128 stands for zero in the data rows.
Here are some points, one per row:
[ 98 117 121 108 111 104 149 128 130 135  95 144 106 125 105 105 148 129 129 164 154 162 132 107 124 113 100 123 112 146  79 241 178 116 103 123 193  97 188 183  93 117 124 118 118 112 108 127]
[119 112 124 108 104 108 117 104 108 148 126 119 103 120 148 116 121 102 114 129 114 104 128 112 107 101 116 109 123 109 123 106 111 235 162 255 113 119 129 177 158 139 112 117 110 113 136 107]
[128 147 117 124 108 120 109 118 102 127 128 125 114 142 153 119 139 104 103 101 106 128 119 127 105  91 149 133 141 116 120 115 128 124 153  86 115 158 114 255 210 151 126 114 116 130 111 129]
[141  87 133 149 117 106 108 148 124 141 174 142 121 122 121 123 105 103 162  80 206 170 255 171 102 113 117 126 121 117 109 106 108 116 127 119 114 111 168 124 111 109 102 128 101 109 118 123]
[106  96  86 160 164  98 165 116 129 107 106 152 138  77 173 129 119 105 122 113 102 106 168 114 130 171 136 120 126 114 190 141 115 115  93 115 167 153 116 126  73 255 116 122 130 124 143  95]
[142  98 213 132 124 114 114 154 124 122 123 109 114 150 112 142 115 137 106 115 111 112 112 104 141  89 119 152 119 111 199 142 123 119 104 118 152 246 155 122 104 104 115 142 131 108 107 122]
[ 94 132 128 115 116 126  98 134 122 113 119 117 119 195 127 158 113 135 129  97 113 108 115 122 105 140  95 114 215 209 124 111 109 166  82 106 108 109 125 118 117 105 205 170 113 125 208 122]
[196 116 159 150 142 120 178 114 201 129 115 101 118 166 206 146 116  98 101 115 117 128 107 101  95 140 133 107  89 144 109 114 106 116 126 111 118  96 127 110 120 103 151 177  99 114 167 135]
[114  97 110 128 121 102 113 108 142 255 192 169 100 143 118 126 133 103 139 148 109 105  87 168 119 137 120 127 128 119 115 123 114 105 118  97 111 122 115 109 132 144 111 111 149 113 137 108]
[116  89  72 144 122 107 175 130 118 104 111 117 118 212  93 130 134 132 125 125 116 122 138 106 213 136 138 125 169 142 104 126 106 132 158 116 104 130  88 124 121 121 116 160 119 185 136 116]
[110 127 125 108  90 226 120 118 196 127  92 172 140 103 103 102 117 129 104 146 136 165 131 236 125 119 112 118 120 138 171 103 148 118 118 124  98 133 116 120 103 132 104 144  95 123 119 121]
[108 127 126 110 117 149 129 112 101 153 118 120 151 111 116 128 133 104 149 103  96 255 153  91 121 113 113 110 123 123 148 167 141 166 132 104 118 107 170 112 121 114 111 109 143 122 118 106]
[ 98 124 110 107 112 163 128  99 125 118 114 124 114 121 148 125 179 110 106 125 106  98 167 103 156 189 120 112 156 135 145 127  98 122 109 112 132 139 160 115 199  97  98  88 131  90 113 255]
[138 124 108 157 172 135  96 100 123 124 130  99 131 174 115 111 103 140  93  99  83 177 132 188  96 135 160 144 110  83 139 188 155  85 108 189 130 134 101 124 136 119 135 118 137  95 117 155]
[101  98 146 145 227 177  85 126 104 112 135 121  99 103 163  86 142 112 128 113  96 110 115 122 157 112 110 162 120 207 106 117 124 117 216 124 112 104  96 107 113 122 161 191 135 102  94 172]
[136 155 166 141 156 108 158 115  97 110 137 136 118 102 109  73 255 202 125 107 133 113 131 139 111 103 135 120 130  78 117 107 123 134  82 108 102 100 108 110 109 118 150 163 115 154 169 134]
[211 148 134 142 179 114 126  98 129 122 115  99 128  86 130 110 114 136 111 104 135 120 104 125 160 116  82 150 139 220 118 117 105 110 135 119 116 106 132 125 117 117 115  99 178  98 212 135]
[112 101 138  99  77 105 167 139 127 105 117 112 114 189 196 106 115 196 132 110 115 115 123 116 163 140 131 122 210 149 114 130 130  94 151 121 107 108 100 113 111 134 106  97 171 132 170 115]
[120 129 110 112 107 255 115 131  96 131 139 133 138 129 123 123 112 132 112 176 197 101 145 133 119 113 118 119 110 108 170 158 119 117 119 114 107 105 123 126  96 131 115 107 120 129 131  98]
[155 117 107 117 115 117 111 115 126 119 110 128 106 145 115 133 112 182 106 131 122 117 114 130 118 165 135 153 103 114 131 113 105 242 159  82 192 143 129 200 120 130 101 118 106  91 112 133]
[111 116 114 105 109 102 119 133 158  74 255 174 115 112 118 120 112 115 105 169 179 161 136 193 124 116 116 108 116 137 127 117 126 127 113 114 120 113 125 122 110 116 112 119 112 115 107 122]
[111 105 122 120 160  86  94 163 130 120 128 111 118 108 115 101 120 107 119 147 255 182  93 109 121 133 144 108 123 115 167 150 122 130 115 118  98 172 107 115 168 148 105 131 122 119 126 132]
[126 119 131 108 150 216 129 218 143 105  87 233 128 131 125 130 113 106 154 132 119 117  84 216 113 113 125 100 135 108  91 140  95 117 112 147 127 127 105 102 137 128 118 100 104 131 129 122]
[145 192 179 203 113 122 200  96 108 124 118 116 128 128 126 126  92  95 147 131 138 116 114 119 181 137 158  98  97 116 111 106 145 139  84 121 129 139  97 109 104 107 168 107 157 108 117 133]
[162 135 109  96  94 152 134 142 107 107 119 163 112 119 120 126 110 104 142 107 118 111 102 126 134 163 130 121 102 112 109 106 120 110 103 139 126 124 136 121 119 117 115 255 255 133  98 116]
[162 158 111 159 115 108  90 160 120 122 121 116 125 163 125 130 132 104 105 113 104 108 109 111 131 120 144 111 129 119 241 155 141 115 124 120 206 130 146 105 108  99 115 130 119 125 116 127]
[ 84 110  95 108 132 136 214 145 108 124 120  82 150 114 119 100 141 118 122 123 135 131 116 150 108 124 126 114 118 131  86  94 128 114 216 129 191 199 150 107 109 106 173 107 135 148 142 112]
[132 119 120 106 110 115  96 138 124 139 126 117 108  90 150 109 104 139 156 110 117 127 102 119 255 205 149 163 124  92 111 106  93  99  95 144 125 107 191 140 146 157 184 130  84 152 114  97]
[129 132 101  98 110  96  90 110  99 127 119 145 255 193 203 140 142 120 106 117 130 114 114 110 125 107 114 146 121 127  99  90 171 150 120 159 135 144 129 111 102 156 107 106 114 110 102 156]
[128 164 110 158 145  97 164 111 153 110 129  94 160 143 131 131 105 122 185 145 124 110  94 139 103 102 106 122 157  86 163 144  94 131 142 106 116 121 174 136 116 117 120 175 123 120  95 121]
[167 143 101 109 106 113 108 107 139 104 126 125 103 103 130 127 142 117 133 111 105  78 136 116 110 114 125 135 119 121 112 255 195 157 140 109  96 234 190  97 177 113 147 116 106 121 124  85]
[102 108 107 151 130 110 145 124 122 114 108 109 127  98  98 255 210 188 119 105 144 119 117 128 150 157 104  89  90 152 121 121 123  90 228 180 104 108 106 120 105 115 141 135 134 111  97 102]
[114 140 137 108 129 123 108  98 112 129 113 102 139 141 144 134 117 100 100 107 116 114 135 156 149 118 146 134 151 104 132 108 212 138 123 103 188 117 116 170 206  99  94 129 122 126 125 117]
[119 147 112 104 129 118 110 117 119 117 113 114 109  83 129 202 144 150 125 131 115 118 116 113 109  95 255 227 194 212 107 109 103 106 108 137 113 111 118 107  99 106 114 119 118 115 135 120]
[165  97 165 149 169  99  90 171 156  99 105 149 119 143 113 122 130  98 166 208 112 115 133 117 145 135 138 108 113  98 126  86 168 129 114 113  92 117 137 149 107 118 144  82 177 117 125 113]
[109 106 102 211 149 174 149 172 193 125 123 144 176 113  99 107 145 133 170 106 123 112 101 106 106 106 102 139 125 137 105 108 126 107  85 159 138 114 132 128 199 113 110  96 118 131 108 101]
[119 115 146 116 101 132 118 116 110 103 128  98  96 129  97 199 142 126 117 120 108 114 123 116 104 137 124 112 125 142  97 103 152 141 113 101 147 120 134 111 206 255 113 116 112 108 118 178]
[144 105 130 121 134 119 100 105 132 165 139 113 117 120 126 130  97 204 130 103 120 107 125 130 102 112 128 105 103 118 119 129 128 150 119 123 112 110 117 113 101 110 112  99 122 255 128 223]
[119 218 229 161 173 115 148 123 104 109 126 130 103 147 105 110 106  82 111 106 124 117 106 104 106 216 128 197 139 159 119 113 117 104 175 131 111 109 125 110 110 123 102  96 100 174 109  94]
[171 103 194 122 110 115 131 109 132 131 123  98 255  91  89 111 104 110 147 187 119 109 118 106 114 135 136 107 135 113 133 168 107 110 133 115 154 114 105 127 130 112 174 155 105 127 121 116]
[107 178 119 143 111 101 114 101 112  97 129 195 103 101 123 151 123 173 128 192 135 166 138  90 112 107  90 177 107  73 102 108 117  95 142 121 121 124 100 106 126 107 122 149 120 184 247 154]
[101 234 136 109 131 100  97 220 206 186 132  98 119 104 112 113 108 126 135 160 118 104 252 121 122 102 110 109 118 112 103 111 103 161 128 109 114 114  86 105 112 122 153 122 173 113 106 114]
[134 117 101  82 113 131 196 117  97 142 118 137  96 116 135 115  96 177 185 176 147 169 128  90 102 111 110 126 103 137 192 126 174 134 116 115 132 113 117 145 145 107 185 130 100 100  89 118]
These points spread out most along one direction. Take the direction at right angles to it along which they spread out most. Then take the direction at right angles to both along which they spread out most. Go by this last direction. Where along it does each point below lie, from 0 to 99? The average is 50, and the first point in the table lies past the average. One standard deviation of the points above along it is 16.
[136 155 166 141 156 108 158 115  97 110 137 136 118 102 109  73 255 202 125 107 133 113 131 139 111 103 135 120 130  78 117 107 123 134  82 108 102 100 108 110 109 118 150 163 115 154 169 134] 51
[ 84 110  95 108 132 136 214 145 108 124 120  82 150 114 119 100 141 118 122 123 135 131 116 150 108 124 126 114 118 131  86  94 128 114 216 129 191 199 150 107 109 106 173 107 135 148 142 112] 53
[116  89  72 144 122 107 175 130 118 104 111 117 118 212  93 130 134 132 125 125 116 122 138 106 213 136 138 125 169 142 104 126 106 132 158 116 104 130  88 124 121 121 116 160 119 185 136 116] 44
[107 178 119 143 111 101 114 101 112  97 129 195 103 101 123 151 123 173 128 192 135 166 138  90 112 107  90 177 107  73 102 108 117  95 142 121 121 124 100 106 126 107 122 149 120 184 247 154] 42
[110 127 125 108  90 226 120 118 196 127  92 172 140 103 103 102 117 129 104 146 136 165 131 236 125 119 112 118 120 138 171 103 148 118 118 124  98 133 116 120 103 132 104 144  95 123 119 121] 30
[102 108 107 151 130 110 145 124 122 114 108 109 127  98  98 255 210 188 119 105 144 119 117 128 150 157 104  89  90 152 121 121 123  90 228 180 104 108 106 120 105 115 141 135 134 111  97 102] 36
[120 129 110 112 107 255 115 131  96 131 139 133 138 129 123 123 112 132 112 176 197 101 145 133 119 113 118 119 110 108 170 158 119 117 119 114 107 105 123 126  96 131 115 107 120 129 131  98] 41
[119 112 124 108 104 108 117 104 108 148 126 119 103 120 148 116 121 102 114 129 114 104 128 112 107 101 116 109 123 109 123 106 111 235 162 255 113 119 129 177 158 139 112 117 110 113 136 107] 31
[162 158 111 159 115 108  90 160 120 122 121 116 125 163 125 130 132 104 105 113 104 108 109 111 131 120 144 111 129 119 241 155 141 115 124 120 206 130 146 105 108  99 115 130 119 125 116 127] 74
[109 106 102 211 149 174 149 172 193 125 123 144 176 113  99 107 145 133 170 106 123 112 101 106 106 106 102 139 125 137 105 108 126 107  85 159 138 114 132 128 199 113 110  96 118 131 108 101] 49
[108 127 126 110 117 149 129 112 101 153 118 120 151 111 116 128 133 104 149 103  96 255 153  91 121 113 113 110 123 123 148 167 141 166 132 104 118 107 170 112 121 114 111 109 143 122 118 106] 53
